The rows of A fall into 3 groups, which share some directions, and each row is roughly a mix of its group's hidden directions.
A, 157 rows:
[[-26 -18 -13 -32 -20  44   0  -8   3  23 -22  59   2  49]
 [ -3 -17 -15   0 -72 -34  16  29  -7 -16 -19  51  16  -7]
 [ 25   7   3 -21  18 -34  10  35  15  18 -77   8 -33   3]
 [ 15  -1 -49   2 -40 -47 -20  23 -11 -18 -27 -13  15  52]
 [ 13 -19 -12  39  44  35  49 -10  52  11  15 -15  -3  23]
 [-57 -21  14 -27 -25   9 -47  20 -19 -42  -2 -26 -30  -1]
 [ -5 -11 -53  10  22 -15 -15  15  48  27  -6  35  53 -18]
 [ -6  39  10  35 -18 -35  18   8 -49  -3  42 -36  -5  35]
 [ 24 -65 -15   4  -8   1   2  44  10  -6  32  12 -36 -44]
 [  6   3  29  -6   1  69  18  15 -64   7  33   3  16   2]
 [-10  -7 -21 -10 -68 -28 -39 -13  38   7  30  13 -12 -33]
 [-14  19 -33  20  -6   9 -41 -33 -32  12 -52  48  21  -6]
 [-13 -12  -3   0  51  14  25  39 -55 -25 -41 -23 -16  16]
 [  5 -35  29   2 -34 -22 -21  54  41 -10  29   0 -35 -25]
 [ -9   2  -5  -1  -4  11 -39  -2 -10  -2 -17  59 -10 -77]
 [-24   2   6 -55  -4   4 -24  -2  33 -33 -42  49 -14 -29]
 [ 23   3  29  41  15  15  61  24  17  -2  10  43 -33 -22]
 [ 37 -16 -33  -7  -5 -11  26  19  16 -26  63  43   3 -29]
 [-17   0  36 -36 -28   2  -6  53  37 -40  40  14  19   1]
 [-25 -53  31  10 -58  15 -16   2 -26 -47  -6  18   3   5]
 [ 14   8  -6 -43  16  55  -5 -28  28 -46  32 -35  -5 -16]
 [-41   0   1 -21  47 -31 -36 -25 -50   9  -8   3  30  29]
 [ 49 -18  61 -35 -40   1  28   1 -26  11   6  13  -1  25]
 [  3  42 -25  -4 -13 -50  37 -35 -25  30  18  15  40  17]
 [-28 -36 -32  26 -33  40  15  17   5 -40  51   6  16   4]
 [ 47  34  34 -13  -1 -46 -22  30  -2  18  -9 -51 -18  -1]
 [  0  37  10 -18 -15 -22  50   5  22  27  24 -45 -53   0]
 [-22 -13  20  32 -17  -7   9  41  42  13  17  15  34 -62]
 [ 25  22   2  -1  16  -8 -15 -55 -64  23  13 -21  -6  41]
 [-16   6 -30 -47 -38  48  -9 -39  18  20  20  37  17  -9]
 [ -2  14  -5  19 -67 -11 -42 -14  49   8  14  16  33 -23]
 [ 25 -10 -52 -53 -14  11  13  18  27  24   6  47   2  33]
 [-32  29   3 -58  -6 -33  10   8  13 -25  35 -10  53  -5]
 [ 17  15 -10   3  38  19   4  34 -19 -54 -13 -57  27  25]
 [-28  14 -14 -28  13 -26   0  39 -63  31 -34 -15 -23 -22]
 [-11  56 -52  26  19   5   5 -41 -43  24 -16   0  11   7]
 [ 16  17 -36   0  11   5   5  14  20 -69  39 -25  43 -18]
 [-10   3  -6  16 -23 -31  50  -8 -37 -51  27 -31 -36  12]
 [ 24  12  42 -51 -28  26 -13 -22  -8  38 -38  -1 -24  30]
 [  7 -69  13   7 -45  20  -3 -51 -20 -32  12  -2   6   5]
 [ -5 -43 -46  45 -26  -7  -5  -4 -18  18  -8 -36 -53   6]
 [-48  18  23  14  -9  39  22  -8 -25   1 -23  68 -10  15]
 [ 39  45 -29   9  33 -12   2 -45 -32  10 -36  11  36   2]
 [ -2 -18  53  12  55  21 -35  21 -31  -1 -16   2 -42  13]
 [ -9  15   7  45 -24 -48  46  27 -50 -29   2   8  10   2]
 [-14   0  54  -8   7  -6 -50 -49   6  22 -24 -32 -37   4]
 [ -2 -38 -15  -8 -73   8 -48  10  12  -1   1 -36  19 -16]
 [ -2  -6 -21  -7 -56 -35 -21 -41  65  12  12  -6  -6  -3]
 [ 21   4  26 -11   9 -28  12   0  14  53  55  25  -8 -52]
 [  7 -33   1  29  27  43 -10  22 -23 -27 -39  36 -40 -27]
 [  4  24  40 -15   7  38 -56  23 -15   2 -23 -46  -9  32]
 [ 18  49  24 -43  18  -2  37 -28  22  20 -37  34 -24  -6]
 [-21  71 -22   8  46  -8  43  15   9  13  -3  25   4  19]
 [  5  18  41  27 -24 -52  36  48 -10   5  -1  20  38   4]
 [ 25 -37  24  -2 -22 -35 -27  32  37 -27  20 -21 -51   5]
 [ 21  29  39 -28 -20 -42 -15  21 -17  47 -19  25 -11 -40]
 [ 37  13 -24  17 -13   3   3   6  22 -50 -34  -9  28  64]
 [ 24  41 -43  25   5  22 -31 -35 -49  13  12   1 -24 -30]
 [ -9  16  52   6  31  -6 -55  -9 -32  10 -24 -41 -21 -23]
 [-18   0  45 -18  54   3  -9 -48 -19  27   7   5 -18 -47]
 [ 12  -6  11  27 -20   9 -31 -54  27  -2 -26 -38 -13  56]
 [-37 -29  12  24 -62  20 -33 -22 -45 -25   1  -5  14   0]
 [ 34  13  25 -16  26 -65  52 -17   0  22   4  19  16  19]
 [ 35  21 -17 -10  19 -58  46  35   5  24  24  34  13   7]
 [-31 -23  46  18 -33  28 -41  18  23  11 -35 -15 -39  13]
 [ 21   1   1  -9  21 -15  64 -14  -7 -61  15  43 -13  14]
 [ 22 -83  -3   9  -5 -26  33  10 -13 -25  13  35  -2  -7]
 [-19  58 -23  25 -13  27 -31   8  -4  62  -4 -26   0 -21]
 [  9 -17  10 -22 -19  34 -14 -12  -2  75 -18  33  -6  42]
 [ 19 -19  38  20 -18  -9  17  14  50  53  -4 -26 -32  35]
 [-15  72   0 -26   4  -5 -28 -25 -54  22 -20   7  -9  13]
 [-45  18  22 -10   6  -6 -25 -47  47  47 -10   0 -35   1]
 [ 46 -25 -21   0 -20  36   6 -14  42   2  10 -50 -11  45]
 [-48  15  21 -16  16  25  14 -15  10 -30 -37  52 -13 -43]
 [ 21  49  12 -22   0  42 -50  -6  35   0  -6   8  19 -46]
 [  9 -29  -7  25  -2 -49  53   6 -22   0  43 -21 -44   9]
 [-16  38   5 -13  -4  28 -28  32  35 -16 -55  16  31 -36]
 [ 10  69 -26  25 -37 -19  19   3 -39  16  13  -5 -28 -26]
 [ 20  15   2  33  32 -15  24  68 -24  12 -33 -33 -21 -13]
 [  2 -30   0  13 -12 -34  16  75  39 -27  13   8  13 -27]
 [ 12 -33  40  28  53 -13   8 -25 -10  63   5   1   8  12]
 [ 48 -17   1  -4  13  13 -15 -29  -2 -50  64  26 -21   5]
 [ 29  29  19 -40   5 -39  30  35   6  21  10 -27   4  55]
 [  7  -5  53 -39 -39  25  14 -42 -19  36   0  32 -20  10]
 [  0 -24  54   2  47  -8  30  53   7  19 -21 -13 -30 -13]
 [  1  41  26 -28 -19 -14  30 -47  13 -33 -35 -25   4  41]
 [-24  12   4  13  46  27  53 -18 -24  22 -22 -28  36  33]
 [ 11  -3  29   8 -84 -30 -21  35   0   7  -7 -27  13  -5]
 [ 44  34  11  36  18   9  18  51 -17  -7  22  -6 -47  26]
 [ -1  -1 -13 -47 -14  -6  68   0  50  33  16  -8 -22  -2]
 [ -2  13  37  16  56  15  28  37  35  11 -25   4 -23  42]
 [  5  17  -7  16 -13 -30  28 -40 -32   6  66 -28 -27  24]
 [ 57  -2  33   7 -25  16  22 -42 -32  26  10  25 -38 -12]
 [ 22  -6   2  13  29  52   1 -37  20 -28 -32  61   0  -8]
 [-24  43 -21  48  30   0  52  -5  23 -38  14 -20  10 -10]
 [-32   6  -9 -15  -3  20  -7 -13 -23  36  23  51  -2 -68]
 [ 34  46  -6 -25  67 -14  11  -1  -9 -26   5   1 -39 -22]
 [  0  -5  54  21  -4 -26  11 -31 -30  53  -6  32   6 -40]
 [ 29  -8 -25  38 -53 -20   9  45  22  33  -4 -19 -14  35]
 [-40  17 -10   0  54  34   3 -47  -9  18 -47   0  16  22]
 [-48  24 -19  42  -6 -11 -32   8 -38  38  12 -25  38  15]
 [-30   2  69 -19  -5  27 -14  42  35   7 -34  21  -4  -6]
 [ -7   8  30  29 -53  36 -54 -11  13 -12  38  -3  24  17]
 [  2 -11 -10  29  43  -1   2  40 -40 -51 -47  -9   9 -23]
 [  3 -29  19 -11  26  32 -33 -37  16  -1  22  38  62   4]
 [ 13  19  -5 -57 -38  55  12  35  -5  16  -6   0  33  22]
 [ 18 -34   1  25   2 -42  28 -44 -44 -28  18  -8 -37  21]
 [ -8  62  10  10  -7  48 -31  24 -33  33 -22   8   3 -29]
 [  9 -33 -11  15  19  16 -10 -11 -57  -3 -69  16 -32   4]
 [-47  -5  13 -21  10  -5 -22 -21 -37  -9 -24   7  24  71]
 [-31 -18   0  39 -43  10 -20 -18 -17  24   4 -39  38  47]
 [ 22  15  -8  -5 -44  35  -3  -8 -44 -28  33   2 -44 -43]
 [-46 -11 -57  22  34  50  -8 -17  -4  19  18  25  15 -12]
 [ 13 -29 -12   7 -62 -41   6  12 -34  13  13  36  19  38]
 [-17 -30  -6  16  11  -7 -33  56 -53   9  25  46  -1  -7]
 [-12  43  15   2  -2  -9 -42 -48  -7  43 -46   3  25 -26]
 [-16 -59  16  48 -14   7   5  -7  57   6  11 -11 -25 -30]
 [ 48 -21  25  24  14  -9   8 -17  29  33 -22 -20 -52  39]
 [  6  26  -7 -38  11  10  49  -6  33  54  32 -34 -17  11]
 [  1  31 -15 -51  45 -16  22 -11  -8 -18 -23  42  31 -36]
 [-47 -27  -8 -37   9   5  52  21  46 -14 -18 -26  -8  25]
 [ 23  39   6  39 -23 -33 -13  31 -49  31   6  11  36  21]
 [-29   1  14   9   1   6  -6 -41  10  26 -57 -51  -9  46]
 [  2   8   6  25  39 -11  44  13  26 -18  12  28 -11 -71]
 [-42  55 -12  -5 -34  32  -8 -34 -25 -45 -21   2 -10 -11]
 [ 27 -14  -3  23  21  45  -1 -67  22  -1 -16  46 -17  -4]
 [-31  16  23  -6   4  19  21   9  16 -19  -7 -36 -74 -39]
 [-28  10   8  12  15 -23  26  -2   8  25  45   0  65  46]
 [-16 -21  15 -20 -25  35 -18  64   0 -51  16  27 -21   3]
 [ 11 -12   0  -2   3 -27  76   1 -36  12  18 -25  -8  49]
 [ 27  62 -22  -7 -22   7  41 -39 -21 -14  38   1  17 -20]
 [-46  20   5  42  -6  -9 -44  31  11  -9  -6  35  44 -28]
 [ -6   0   2  -1 -40 -15  56   2 -11  21  22  60  43  -9]
 [-30 -27 -50  18 -17  23   6  45 -26 -59  -8  -6   5   3]
 [-16 -22 -41  17  55 -12  13 -34 -28  18  35  12  37  22]
 [  8  -4 -43  55   0  37   4 -41 -33 -13  -8 -19  17  40]
 [ 40   3   8 -29 -32  -7 -27  23  28 -52  22 -15  48  18]
 [ 16   9  21  34  37   9  -5  56  -3  56   8  21 -30 -24]
 [  9 -12 -10  61  18 -14  -2  14 -41 -15  30   6 -35 -53]
 [-36  -6 -29   4 -32 -15 -39  31 -40 -32  21 -10   8 -49]
 [  4   7  24  18  24 -80  39   2   9   4  10 -11  37 -21]
 [-21 -29 -63  -2 -15  -2  13 -13  24   1 -49  29 -33 -30]
 [  2 -25  11  21   6 -17  -7  -2  46 -63  31  -1  34 -43]
 [ 31 -27 -60  -9  26   8   4 -30  11  53  39  10   0  -1]
 [ 45  38 -38  27  -6   6 -11 -20 -55  21  31  18  17 -19]
 [-33  44  -5 -48  12   2   1 -31 -35 -31 -26  48  -8   5]
 [-26  33   9  -3 -23  36  30  -7 -23 -38 -16  64 -27   1]
 [  5   7  40 -40 -43  41 -48   9  14   7 -36  28   3 -11]
 [ 32  33  67 -12 -39 -30  -3  24  -8   0 -30 -12 -29   3]
 [  0  16  20 -15  28  17  41 -55  49 -16 -33 -23  -4  27]
 [-28 -15   4   3  27  13 -43 -33 -50 -46 -21 -34 -24  -1]
 [ 11  15  59 -17   3 -53  -1  40  23  40   6 -31  -2  -5]
 [-30 -36  46   8 -13  30  -5  -8  58  16 -28  -6 -38  13]
 [-65 -50 -32   5  13   6  12 -37   1 -35  18   2  -7  22]
 [ -2  14  -2  35   0  -6  34  10   0 -60  22  11 -15 -68]
 [ 58  28 -38 -16   7  24 -34 -21  12 -35  -8   5  32 -34]
 [ 26 -36 -31   4 -20 -16  51  21 -33  -1  51 -11 -35   1]]
Here is one row of each group, with its name. Which group are the others in?
[ 19  -9  11 -19 -30  18   7  30 -13  69 -28  29 -40 -20] : <112>
[ 10 -10   0  17   6  65   5 -53  -9 -45   4 -20 -37  11] : <12>
[ -2  30 -57 -18  11 -17   0 -70 -17 -12 -22   3  31  -1] : <116>

[-11  72  13  12 -25 -22  26  47  17 -24 -16   1 -10 -27] : <12>
[-27 -16 -46  -8   9  17  19 -78 -10   7  20  14 -27  -2] : <112>
[ -1 -48  40  22 -22  -1 -17  39  30  11  22  -9 -54 -19] : <116>
[  2   1  17  -5  57  -1  44  55 -44  10 -26 -16  -8   7] : <116>
[-74  19  11  39 -24  -4   1  32   9 -13 -19 -12  37  21] : <12>
[  0  21  26 -13   2 -56  15  46  -2  22   1 -59  19  22] : <116>
[-30  34  21 -14  -4  38 -34  40  35   2 -35  14  38 -25] : <112>
[ 30  64 -12  -8   5 -43 -15  28 -28  43   9 -24  -1  17] : <12>
[-37  30  -4  -9  15  31  35  10   3 -12 -19  78 -16   0] : <12>
[ 14 -66  16  18  -4 -23 -44  28 -32 -19  26 -32   6   4] : <12>
[ 13 -16 -13 -37  29   2  26  43  20  -4   0  74 -19  -1] : <12>
